The rows below come in pairs that one turn or mirror swaps. Which row does each named row swap with?
q458: [ -3   0  31  -3 -12  19   7  -7   1 -16   1 -13   8   6]
q961: [-14   5   2   3   0  34   5   0 -29 -16   7 -16   6 -12]
q800: [-15   4  20   6  -6   2   8  -4  -2 -19  11  11  20  16]
q442: [  8  -3  12 -16  -8   6   8  -3   7  -3  -3 -16  -5  -6]
q353: [ -5   2  -6  -4  -6 -20   2   7  -2 -10  -5 -20   4  -1]
q256: [  3   7  -1 -10 -15  18   8  -2 -15  -4   2 -17  -1 -23]
q697: [ -9   1 -15  -4   2 -10  10   6   7 -10  13  10  18   2]
q791: [-14   7   6   5   2   2  -8   4  -5 -24  24 -10  33   1]
q499: [ -9  14 -17  -1  -7  -5   8   2 -13  -8  15  15  16 -10]
q769: [ -7   2  14  -2  -1  18  -8   1  -3 -20  16 -31  21  -8]
q789: [ -8  10  -6  -3   5  -5  27  13  -5 -11   9   8  29   0]
q809: [-22  -5  -3   8 -11   5   3   4 -35 -18  -2 -13   4  -8]
q42: [-12   6   0  -2   5  -7   4   8   7  -6   5   7  29   6]
q264: [-11 -12   4  -2  -6  30  11  -3 -18 -11   1 -19  -1 -16]
q666: [-23  -3   2   7  -7   4  10  -3 -24 -17  12  20  11  -1]
q883: [  0  17 -11  -8  10  -7   6   8   7  -9   8  -5  18   4]
q201: [-14  -7  17  -2  -3  32   6   3 -17  -9  -7 -17  12 -11]
q107: [ -1   0  10  -7  -1  26  27   7 -17 -10  -1 -21  10 -17]

q961 swaps with q883
q201 swaps with q42
q809 swaps with q353

The rows below come in pairs that one turn or mirror swaps. Which row does each named row swap with?
q724: [-21  -7  -5  12 -10 -11  -9   8 -10  16  -7   0  -9   2]
q237: [  8 -14  16   0   4  10  -3  -7  12 -23   1  12  -3  -8]
q953: [  4 -28   1   3   5  22   0   3   3 -12  -1   7 -12  -3]
q804: [ 3 13 -7 23  7 -5  1 -7  9 -4  3 14 11 -5]
q561: [-18  19   0 -14  -4 -11 -10   8  -7  -3  -8  -4  -5  -4]
q651: [ -7 -14 -17 -13  -3  -4 -13   3  -1  17  -1 -11   9  -8]
q672: [-11  13 -15 -19  -4   0 -10   4  -9  -7  -4   9  11  -1]
q990: [-10   7   3   0  -7   8  -2   5  -9   2 -11  -4 -25   5]
q574: [-17  -7  -2 -19  -9  -6  -7   4  -7 -17  -6   7 -12   4]
q796: [ 10  17   8  19  10  12   0  -4  12   8   1  14   0 -10]
q169: [ 11   6   0   0  10  15   1  -9  11  -9   4  15  19 -14]
q638: [  9 -20  -8  -2   6   5 -11  -7  11  16   2  -7  15 -15]
q136: [ -8 -23  -7 -11  -8  11  -4   8  -9 -11  -5   3 -19   4]
q793: [  8   2  14  12   1  22   4  -2   1   0  -2   0 -20  -3]
q356: [-12   4 -20 -18  -8 -10  -8   7  -9   0  -4   9   1   8]
q352: [ 16 -12  13   9  12   4   0 -13  15  -9   6  11  -1 -12]
q919: [-12  21 -18  13   0 -15  -2   2  -2   0  -4   9   3   1]
q323: [ 18  -7   4   6  14  12   1 -10  13  -3   5  15  13  -6]
q312: [-12  -1 -10 -18  -8 -20 -10   2  -5  -7  -5   3 -11   2]
q242: [ 16 -20  -6   2  12  11  -6  -4  14  -3   4  12  11 -11]
q545: [-16 -13  -9  -4 -10 -15  -9   9 -12  17  -9   4  -2  -1]
q329: [  1 -14   9  29   4   6  -5  -3   6  12   1   7  -1  -9]
q494: [-12  25 -10  -1  -5  -6  -7   6  -5  11  -7   8  -7   1]
q962: [  8 -22   9  16   6   6  -1  -3   8  15   1  10   8 -12]
q435: [ -9  -9 -22 -19  -4 -10 -12   7  -5   1  -5   6   1   3]
q424: [  8  10  18   8  14   8  -4  -8  12  -7   3   5   2 -14]

q804 swaps with q919
q796 swaps with q494
q352 swaps with q312
q953 swaps with q136
q724 swaps with q329
q990 swaps with q793

The rows below come in pairs that one turn or mirror swaps. Which row does each named row swap with?
q238: [ -3 -10  -7   7   5   1  -8  -3  -2  -4 -19 -13 -16  -1   5   4 -11  -5
   1  12  13 -12]
q234: [ -1  11  -9  14 -18   4   4  11  10  -5   6  23  30  -4   0  -4   7   0
   0  -3  12  23]
q436: [-12  17  -3  -1 -15   6   3   8   4 -15   1  21  34 -10   4   2   8   0
 -15   0  12   1]
q193: [ -3 -11 -10   5   8  -1  -7  -7   0  -4 -26 -10 -10   3   4  -6  -3  -3
   0  20  12 -13]
q621: [ -5   2   3   2  -5   0  -5  -3   3   3  14   8   5 -10  -3  21  -3  -3
  -4  -2 -15 -21]
q847: [  4  13  -7  -7 -11  -3   1   3  10   1 -34   7   7   3   0 -14  10   7
  -5   4  29   4]
q291: [  5  -3  -5  -4   2  -6   0  -6   6  13 -23 -10 -16   5  -3   0   3   7
   1   4   8 -22]
q850: [ -2  -3  -5   3 -10   5   2  13  11  -8   9  21  40 -11   2  -4  13   3
  -2   5  11  18]
q488: [  1 -19   2   5  -3  -3  -1  -3   6   7  10  -3  -6  -3  -4  12  -3   0
  12   1 -13 -18]
q475: [  8  16 -10  -5 -11  -2   9   3  12  10 -16  12  12  11  -8 -13  11  17
   3 -10  18  13]
q285: [ -5   4  -4   2 -18   4   2  14   8 -15 -10  21  31  -8   5 -12   6   2
  -1   4  22  17]
q95: [ -6 -17  -7  17   1   3   1  -2   0  -3  17  -6   2  -3   2  14  -3 -10
   4   6 -10 -13]
q661: [ -1 -24   2   8   2   3  -8   2   6   1  17   4   8 -14   0  15   0  -5
   7   8 -11  -7]
q349: [ 13  13  -8  -2  -7  -8   2   0  14  16 -23  15   6  11  -7 -15  12  15
   3  -2  11  15]

q291 swaps with q847
q234 swaps with q95
q488 swaps with q285

The rows below come in pairs that one turn or mirror swaps. Which row does each named row swap with?
q400: [-10  -5  -8   6  -6  31  -7   5  -1  -1   2 -10  13  14 -11   1  16 -11
  -9  12  10   9  11   5  13   4 -11  -4   4 -13   0   8 -14  11   7   0
   5  10 -27  10   3   1   1  -5   5  -4   7   7 -18]
q585: [  7   6  -8  -8   0 -24  10 -10   2  -9  -6   6 -13 -11  -6  -2  -3   0
   6 -13  -7   0  -6   2   4  -7 -17   7   7   6   4 -21   3 -14 -13 -12
   8  -2   4  -4   6   5 -11  -4  -9  -1  -1  -2  38]
q121: [ -7  -3   5   7 -15  13  -6  -5  -6  -9  -3  -2   4   7 -13  -8   6 -14
   2   6   8   6   4   2  19  -7 -18 -18   1  -5  14  -4 -11  22 -10   1
   5   5 -10   8   3  -8   0 -17  18  -5   8   1  -7]
q126: [ -7  -6   0   5  -8  17  -6   2  -8  -4  -2  -3  12  17  -7  -7   3 -10
  -6  11   5   7   8   2  17  -1 -16 -14  -1  -9   7   1 -11  10 -12  10
   8   5  -9   6   0   9  10 -15  16  -4   1   6 -27]
q220: [ 14   3  -8 -15   2 -21  11  -1  -1  -6  -1  10  -9  -1  15   9  -3   1
  -7 -12 -15  -1  -5   8  -7   8  -4  15  -2  14 -23 -13   9 -26  -2   2
   2  -5  12  -6   2  24  -1   7 -13  12  -9   2  18]
q123: [  8   7   0 -10  -5 -17   6  -4   4 -17   3  11 -13 -11   9   6  13 -10
  -1 -15  -7  -8 -12   5  -8   0   5   6  -7  17 -24 -16   5  -6  10  -5
   1  -8   6  -3  -1   6 -20  11  -8  13  -2   0  36]
q124: [ 12   1 -14 -10  -7   4   6   5  -9  -7   0  -2  -4   8  15  25  -1  -5
 -10 -14  -6  -1   1   9  -4  18   4  19   1  13 -27   5   4 -16  -1   5
 -11  -6  -7  -4   9  28   1  14   1  27 -10   7  -6]
q727: [ -4   1  -4   4  -5  -1   0  -8  -3  -6  -8  -2   0   2 -18 -12  -1  -6
   6   2   4   7   2  -1  18 -10 -26 -10   8  -7  23 -12 -10   7 -21  -6
  12   6  -8   5   6  -4  -3 -17   9 -11   5  -1   8]
q251: [ -5  -6   0   3  -5  16  -6   2  -8  -1  -3  -2  12  19  -6  -6   1 -10
  -7  10   3   8   7   3  15   1 -17 -14   0  -7   7   1 -10   8 -13  13
   7   8  -7   7   0  10  13 -16  14  -3   1   5 -30]
q879: [-10  -2   8   7 -11  19 -11  -1  -3 -13   2  -1   7   8 -10  -9  18 -19
  -1   8  11   2   1   0  13  -7  -7 -20  -5  -3   4  -2 -13  27   0   4
   7   4 -11   9  -3  -8  -6 -11  18  -2   8   2 -10]
q125: [  8   5  -6 -16   7 -19   9  -1   6  -6   5  13  -4  -3  13   2   8   1
  -9  -7 -13  -2  -6   7 -10   4   0  10  -7   7 -26 -17   5 -27  10  -2
   8  -2   9  -5 -11  17  -6   9 -22   5 -10   2  23]
q332: [-11  -3   7   3   1  19  -8   5   3  -3   4   0  16  14  -7 -12  23 -15
 -12  16   7   1   2   0  11  -3  -5 -19 -10 -10  -1  -5 -16  13  14   4
  13  10 -14   7 -13  -1   1  -8   5  -8   3   7 -12]
q102: [ 12   1 -15 -11  -6  -6   5   4  -3 -10   3   0 -10   0  12  25   7  -5
  -7 -14  -7   0  -4   9  -6  14   4  25   5  11 -33  -1   4 -20   6   1
  -8  -6  -8  -7  10  24  -4  17  -9  22  -6   7   9]
q947: [ 10   6  -3 -11  -8 -23  10  -8   0 -14  -2   9 -16 -12   8   6   2  -5
   3 -17 -10  -3  -8   7  -2   1  -5   9   0  16 -15 -18   6 -10   0  -8
  -1  -7   7  -5   5   6 -14   4  -9   9  -1  -2  40]
q19: [  7   2 -20 -10   0  -3   7   0   7  -4   3  -3  -4  -4   5  19  14  -2
 -14  -7  -5   2  -1  11  -6  13   4  26   4   4 -28  -3   2 -22  21 -10
  -2   0 -17   0   6  12 -11  20 -21   8  -2   7  21]
q805: [-11  -4   2   2   1  15  -8   2  -2  -1   3   0  16  16  -7 -12  11  -9
 -10  15   5   7   6   3  11  -2 -13 -18  -6 -13   4  -3 -14   7   0   8
  14  10  -9   8 -12   4   8 -13   5 -10  -1   5 -25]
q517: [ -8  -5 -14   5  -6  27  -8   2   1   0   2 -12  13  12 -12   6  18 -10
 -14  11  11   9   9   7  11   7  -6   3   5 -13  -4   9 -12   5  13  -2
   3  10 -32  10   4   0   1   1   1  -6   5   8 -18]
q936: [  9   8  -3 -11  -5 -20   7  -5   1 -15   1  11 -14 -11  11   7   7  -5
   1 -18  -9  -6  -9   5  -6   2   1  10  -2  16 -21 -17   7 -11   5  -7
  -1  -9   6  -5   1  10 -15   9 -10  13  -2   1  38]
q523: [  9   7  -4 -11  -6 -23  13  -5   0 -15  -1  10 -14 -10   8   5   3  -5
   2 -18 -10  -3  -8   5  -3   0  -4  12   2  16 -14 -19   7 -14  -3  -7
   1  -8   7  -5   6   9 -16   4 -10   8  -2  -2  38]
q855: [ -4  -7  -8   4 -10  25  -9   8  -9  -5   1 -11   7  16  -5  12  10 -15
  -7   6   9   9   8   5  13   7  -6   1   6  -6  -7  12 -12   9  -4   9
  -3   4 -24   5   9  12   8  -1  14   8   3  10 -32]
q417: [  5   5   0 -13   8 -14   6   1  10  -7   6  11  -2  -4  10   1  19  -6
 -12  -5  -9  -6 -10   5  -9   3   7   5 -11   8 -27 -18   1 -16  24  -4
   8  -1   2  -4 -12  11 -11  12 -18   5  -6   6  30]
q366: [-10  -2   4   8 -13  14  -5  -2  -7  -9  -2  -2   6  10 -13 -10   7 -14
   2   5   8   7   5   0  18  -7 -17 -15   2  -4  16  -5 -10  20 -14   2
   7   4 -11   8   5  -5  -3 -18  18  -7   6   1  -9]
q496: [ 13   5  -8 -14  -1 -21  12  -2  -1  -9   0  10  -9  -3  14   8  -1   0
  -6 -13 -14  -3  -6   8  -7   7  -3  15  -2  13 -25 -14   8 -25   0   0
   2  -7  11  -7   1  23  -4   9 -14  12  -9   3  23]
q206: [-11  -3   4   8 -13  18 -11  -2  -7  -9  -1  -2   6   9 -11  -8  11 -16
   1   6  10   4   4   0  16  -6 -12 -19  -1  -6  11  -2 -12  24  -7   3
   6   4 -13   8  -1  -4  -1 -14  19  -3   8   4 -12]
q257: [  9   5 -15 -11   2  -5   9   2   6  -6   3   1  -6  -5   9  16  12   0
  -8 -11  -8   0  -2   9  -8  12   1  23   4   7 -29  -6   3 -22  17  -9
  -1  -2  -9  -3   5  15 -12  17 -22  10  -2   5  29]
q52: [  2  -4 -10   0 -11  24  -5   6 -13  -4  -1  -8   7  19   4  17   1 -10
 -10  -1   4   4   7   7   7  13  -4   4   1   1 -11  12  -6   2  -6  10
  -9   1 -17   4   8  21   8   2  15  19  -6   7 -32]

q123 swaps with q879
q417 swaps with q332
q257 swaps with q400
q126 swaps with q496

The rows below come in pairs that one turn or mirror swaps. Which row does each named row swap with?
q588: [-10  15   8  -8 -18   9  -9   4   6 -16   2   4   5 -19  10   1  -9   1]
q707: [ -5  10  12  17 -13  10   0  -8  -2  -4  -8  -5 -15 -10  -6  19  11   7]
q786: [  2  -1  -6   7   1 -10  15 -19   7   8 -12 -14   5  15  -7  -5  -7 -17]
q896: [ 19  -6   1 -11  19 -10   0   5  -9   8 -14   0  11   6   2  -8  13  -8]
q386: [ -1   0  -3  10   5  -9  14 -19   2  13  -5 -13   1  11 -13  -4  -4 -21]
q303: [-12   6   8  17 -11   9   1  -7  -6  -2  -4  -1 -17  -7  -5  23   1  -3]
q892: [ 10  -7  -1 -12  23 -10  -4   1  -7   6 -10  -5  17  11   1 -11   8 -12]
q911: [  1  -5  -3   1   2 -15  13 -17   2   5  -8 -17  13  16  -4 -11  -2 -17]
q979: [-12  15   9  -2 -18  12  -9   3   5 -12   2   6   3 -18   4  10  -3   7]
q840: [ -1  10   8 -12 -16   8 -15  18   4 -10  -2   8   9 -15  10   2  -3   3]
q11: [ -7  11   9  20 -10   7   4 -15   1   5  -1  -5 -15  -8 -13  14   1  -5]
q668: [  7  -5  -8 -17  16  -2  -5  12  -3   1  -8 -10  21  -2   9 -10   8  -8]
q679: [ -5   9   0  -9 -10  16 -11  14   1 -12   0  -3   7 -22  11   6   1   7]
q639: [-11   9  -2 -20 -13   1 -13  18   1  -6  -4   7  -1  -7  13  -3   0   7]
q694: [ -7  11  13  19 -13  10  -2  -5  -6  -5  -3  -1 -13 -10  -5  19   3   7]
q692: [  0  11   7  20  -8   9   5 -13   3   0 -13  -5 -17  -6 -11  19   3   4]
q723: [ -6  14   7  -5 -25   6  -4   4   7 -13  -1   7   3 -17   8   6  -8   3]
q371: [  4 -11   4   7   5 -12  11 -20   6  11  -9 -19  -3  14  -7  -1   2 -15]
q317: [  1  -5  -5   4   6 -15  11 -13  -1   7  -6 -11  13  18  -3 -13  -6 -17]
q503: [ 16  -5   0  -7  24  -6  -6   3 -12   7 -13   1   8   8   2  -6  14  -6]
q563: [ -4  -8  -7   3   8 -13  12 -15  -2   7  -6 -12   5  17  -4  -3  -6 -24]
q718: [ 13  -3   3 -18  12  -4 -13  17  -6   4 -10   0  17   3   7 -11   7  -6]
q344: [  3  -2  -5 -21  10  -7 -12  18  -8   5 -10   4   2   4  11  -8  10   2]
q988: [-10  15   3  -5 -23   7  -6  -1   7 -15   3   7   5 -12  10   3 -12   2]
q673: [ 15  -4   4 -12  23  -4  -9   6 -10   6 -12  -3  11   2   4 -11  12  -9]
q105: [ -7   2  13  16 -16   4   6 -15   9   0  -4 -12 -16  -7  -7  15  -1  -2]

q668 swaps with q679
q694 swaps with q317
q386 swaps with q11
q892 swaps with q979
q723 swaps with q896

